In the rows, 128 means zero.
X: rows in 4 groups, each row roughly a mix of its group's directions (one row in no group):
X (149 x 12):
[[139 152 125  88 106 106 130 165 178 120 137 141]
 [127 107  97  90 175 122 171 140 136 144 118 132]
 [154 134  87 137 147 130  95 162 133 125 163  96]
 [126 152  88  97 118 167 130 101 104 148 157 138]
 [168 156 129  99 145 120  92 127 120 116 157 166]
 [151 116 134 140 154 137 105 160 184 149 143 151]
 [108 113 100 143 152 162  93 149 158 118 164 113]
 [115 146 175 105  85 111 121 119 152 136 164 133]
 [135 118  98 108 147 101 127 142 168 182 131 142]
 [148 152 158 119 115 163 166 138 121 140 136 177]
 [136 129 169 151 168 151  88 154 116 116 146 118]
 [ 88 140 105 129 175  86  99 141 126 140 134 133]
 [124  63 115 125  94 135 148 116 126  98 112 116]
 [150 111 130 168 121 101 126 144 173 145 109 164]
 [125 146 114 137  87 107  90 156 134 119 155 169]
 [134 150 135 138  71 102 120 147 122 102  90 114]
 [153 152  79 140 144 139 117 121 163 112 112  90]
 [148 135 152 174 144  99 115 133 179 146 141 131]
 [135 142 164 144 101 100 157 121 180 132 108 114]
 [107  76 157 122 127 143 115 130  94 144 157 155]
 [139 112 128 190  93 143 108 135  94 140 127 119]
 [ 99 128 156 119 132 110  78 111 100 164 144 145]
 [132 142 148 120 104  92  98 147 177 129 160 114]
 [ 86  76 150 147 148 129 137 104 127 150 139 106]
 [123 115 137 153 161 121 139 117 178 171 101 138]
 [127 116 139 140 163 107 139 126 106  79  91  97]
 [113  91 128  96  96 116 167  88 129 115 111 122]
 [137 161  86 113  92 134 128 154 134 161 143 159]
 [122 138  95 108 131 154 136 136 174 139  88  93]
 [135 139 103  96 181 143 114 151 110 153 146 153]
 [ 88 111 150  96 152 150 110 124 113 115 100  89]
 [ 80  88 150 130 150 140 158 100 135 117 126 104]
 [131 128 171 160 133  94 141 130 163 157 120 160]
 [150 150 118 168 119  93 113 154 166 139 130 159]
 [114 121 129 126 136 165  84 141 158 122  78 110]
 [103 158 134 148 178 138 101 155 147  99 139 133]
 [125 107 123 156  94 111  70 119 138 108 132 101]
 [122 153 115 126 149 107 128 126 113 200 109 127]
 [150 157 124 112 124 109 169 141  77 110 121 153]
 [108 132 128 127 194 131 100 101 127  98 129 112]
 [134 144 175 159 108 161 108 122  90 114 149 130]
 [143 162 184 135 152 122 135 148 124 103 162 138]
 [151  62 153 144 140 111 139 144 112 108 112 124]
 [118 107 139 111 140  83 109 102 111 110 165 164]
 [129  86  88 119 108  92 140 110 135 164 117 110]
 [ 89 137 160 159 128  95 111 155 112 127 138 166]
 [ 91  84 139 117 129 147  92 128  98 132 160 146]
 [102 157 104  86 133 122 121 153 151 173 142 116]
 [ 95 113 160 126 139  91 107 133 138 124 148 178]
 [148 107 111 159  95  96 126 129  93 172 137 125]
 [127 124 152 133  95 103 129  95 126 114 159  74]
 [128  84 105 134 112 143 128 112 159 134  82 161]
 [119 195 147 112 127 134 144 107 116 129 153 102]
 [145 134 145 113  96  91  78 103 113 139 104 114]
 [122 128 132 112 171 160 126 109  83 102 153 151]
 [121  83 186 150 158 118 123 115 126 124 139 119]
 [123 177 125 128 133 113 168 112 133 118  75 125]
 [159 120 125 121  93  97 133 127 165 177 139 145]
 [145 103  87 114  90 170 118 107 129 101 115 131]
 [115 125 144 157 120 185 131 158 118 106 129 166]
 [144 161 158 112 116 151 159 156 101 153  98 148]
 [110 131 129  75 128 110  85 138 160 126 112 101]
 [114 176 109 144 143 105 162 109 142  92 153 131]
 [116 147 116 104 184 143 170 138  99 134 127 142]
 [134 146 168 163 142 121 103 162 113 104  97 107]
 [110 112  80 135 106 117 138 105 172 107 102 111]
 [113 115 137 124 130  77 137 140 139 101 143 183]
 [130 133  83  97  80 157 115 133 140 148 139 150]
 [153 115 100 120 115 118  97 117 141 174 167 155]
 [137  67 103 122  98 145 114 135 115 109 113 155]
 [153 136  88 118 131 136 168 130 101 154 101  91]
 [138 112 111  85 142 143 170 102 119 151 105  98]
 [120 113 181 124 144 119 108 116 100 143 160 165]
 [133  97 117 116  89 103 139 138 181 141 111 152]
 [122 126 138  82 114 117  65 140 120 127 109 108]
 [144 130 178 165 170 109 154 120 131 139 132 109]
 [151 136 125 148 123 173 161  88  92 118 117 139]
 [155 148 138 140 148  83 115  83  96 125 112 143]
 [165 154 145 127  96 157 173  99 128 146 139 129]
 [124 163  80 117 110 134 124 124 112  83  95 126]
 [125 156 145 102 148 114 124 182 165 104 113 123]
 [148 182  99 106 131 126 121 167 143 132 100 143]
 [149 130 121 144 156 126 161 160 103 181 139 145]
 [120  93  99 130  91 115 116 104 165 123 107  92]
 [143  98 140 124 113 168  90 157 154 123 100 153]
 [150 156 144 125 173  92 166 126 152 131 125 152]
 [106 171  99 158 149 125 102 129 109 152  99 147]
 [ 93 116 116 112 110 122 177 132 153 119  83 118]
 [ 95  99 130 124 132 144 181 123 153 130  95 101]
 [153 146 148  99 175 113 144 130 103 132 132 171]
 [116 122  98 157 189 128 155 152 125 139 115 141]
 [155 155 100 144  91  81 103 114 139 112 128 141]
 [111 139  96 109 100 133  99 166 165  96 134 115]
 [127 140 133 105 118 164 126 101 163 171 160 107]
 [ 72 121 124 171 140 118 108 117 112 122 136  92]
 [132 102 130 119 101 109 141 115 183 140 101  92]
 [155 118 149 101  74 128 156 107 118 106 124 155]
 [142 109 162 124 131 130 186 150 148 104 115 155]
 [122 125 113 130  64 164 143 151 114 105 143 135]
 [135 163  74 128 133 115 105 150 130  90 115 106]
 [129 102 110 155 144 141 134 104  68 157 124 144]
 [139 165 153 107 142 116 163 118 146 138 128  75]
 [124  90 105 149 134 123 125 114 125 196 119 121]
 [ 84 124 142 181 137 103 134 141  92 119 139 126]
 [122 136 148 114 138 169 156 151 179 114  99 135]
 [147 149 119 127  61 101 122 119 107 108 112 139]
 [122 115 132  76  97 124 131 105 171 112 108 149]
 [119 111 164 169 120 138 109 151 172 113 146 154]
 [102  99  98 150  91 162 107 104 127 127 143 100]
 [142 134 116  95  83  95 117 121  91 142  99 145]
 [ 71 133 133 121 177 124 117 108 137 138  99 115]
 [153 149 117  58 150 131 136 127 139 138 111 147]
 [134 129 106 172 141 106  84 155 162 143 124 112]
 [138  84 106 126 106 152 135 137 120  84 141 169]
 [123  78 147 117 129 146 127 133  67 134 118 113]
 [140 101 130 144  88  86 101 110 132 123 162 100]
 [127  83 173 121 111 126 128  87 112 125 157 144]
 [106 145 151 111 103 120 170 111 104 123  91 161]
 [142 130 177 112  82 149 127 166 105 126 123 128]
 [ 93 149 117 100 133  92 155 140 128  94 103 156]
 [142 159 191 136 136 144 153 151 131 121 124 155]
 [125 160 105 172 154 128 109 102 149  97  98 128]
 [113  73 135 113 146  97 160 102 113 154 136 132]
 [135 130 145  93 180 108 155  93 130 152 128 145]
 [146 132 127 113  71 101 115 132 147 108 126 171]
 [126 128 140 135 152 161 131 165 120 135  84 175]
 [128 135 159 144 112  83 160 111 157 110 137  91]
 [134 145 171 100 129 110  95 167 156 123 110 107]
 [153 131  94 107 112 113 128 111 148 153 171 168]
 [ 94 128  94 136 141 123 111 107  97 153  93  91]
 [124 151 120  80  79 107 130 142 147 101 109 127]
 [131 157 125 130 119 116  87 138 115  81 168 103]
 [128  93 106 108  95 117 122  96 109 162 140  90]
 [152 134 149 142 121 147 121 117  83  91 172 110]
 [130 106 135 122 173 105 158 147  84 108 154 136]
 [120 124 168  89 116 144 168  86 141 125 139 118]
 [ 82 151 148  89 103 137 124  99 154 152 133 136]
 [131  93 110 134 126 122  89 136  71 157 133 140]
 [115 155 114 164 163 106 110 147 134  82 133 151]
 [125  91 144  93 123  90 129 117 149 146 135 175]
 [151 106 159 152 106 136 105  92 130 168 158 117]
 [156 128  78 129 184 113 129 132 129 118 150 112]
 [141 137 187 138 117 125 155 144 172 110 111 132]
 [129 151 140 101  93  90 139 150 129 118  76 122]
 [125  94 121 157 102 126 139 125 110  67 138 147]
 [139 129 176 170  96 107  98 132 123 102 141 123]
 [154 135 113  87 119 160 107 134 152 172 144 150]
 [117 158 106 170 126 135 116 133 115  91 131 178]
 [129 108 130 173  86 160 104 146 140 136 154 107]]

which group is each row in? (one row of each group first):
[168 168  96 118 143 111  90 149 117 144 140 145] : A
[139  83 130  86 128 116 143 143 141 113 105  82] : J
[119 142 107  77 149 102 164  95 134 121 116 146] : U
[136 155 155 120 167 151 129 154  90 124 152 160] : W

[161  89 107 149 134 127  89 159 145 127 161 119] : J
[114 108  58 109 133 130 116 107 121 113 150 115] : W
[136 167 104 160 125 110 121 137 141 114 151 183] : W
[120  94  93 115 120 141 101 158 115 181 129 135] : U
[108  74 109 131 147 107 115 104 169 137 144 114] : A
[137 151 117 146  69  94 148 118 150 111 106 120] : U
[114 127  94 112 136 162  93 117  76 152 129 125] : W
[130 134  97 131 131 160  98 151 106  91 167 154] : U
[153 129  97 107 101 109 106 114 155 153 168 156] : U
[117 138 174 141  81 119 137 142 107 118 124 171] : A
[153 162  84 141 118 137 131 160 128 155  98 100] : A
[ 98 148 126 144 135 111 119 144  72 107 124 168] : J
[131 126  75 149 170 102 103 132 150 150 133 139] : U
[130 105 127 142  96  98 137 120 186 118 102 107] : W
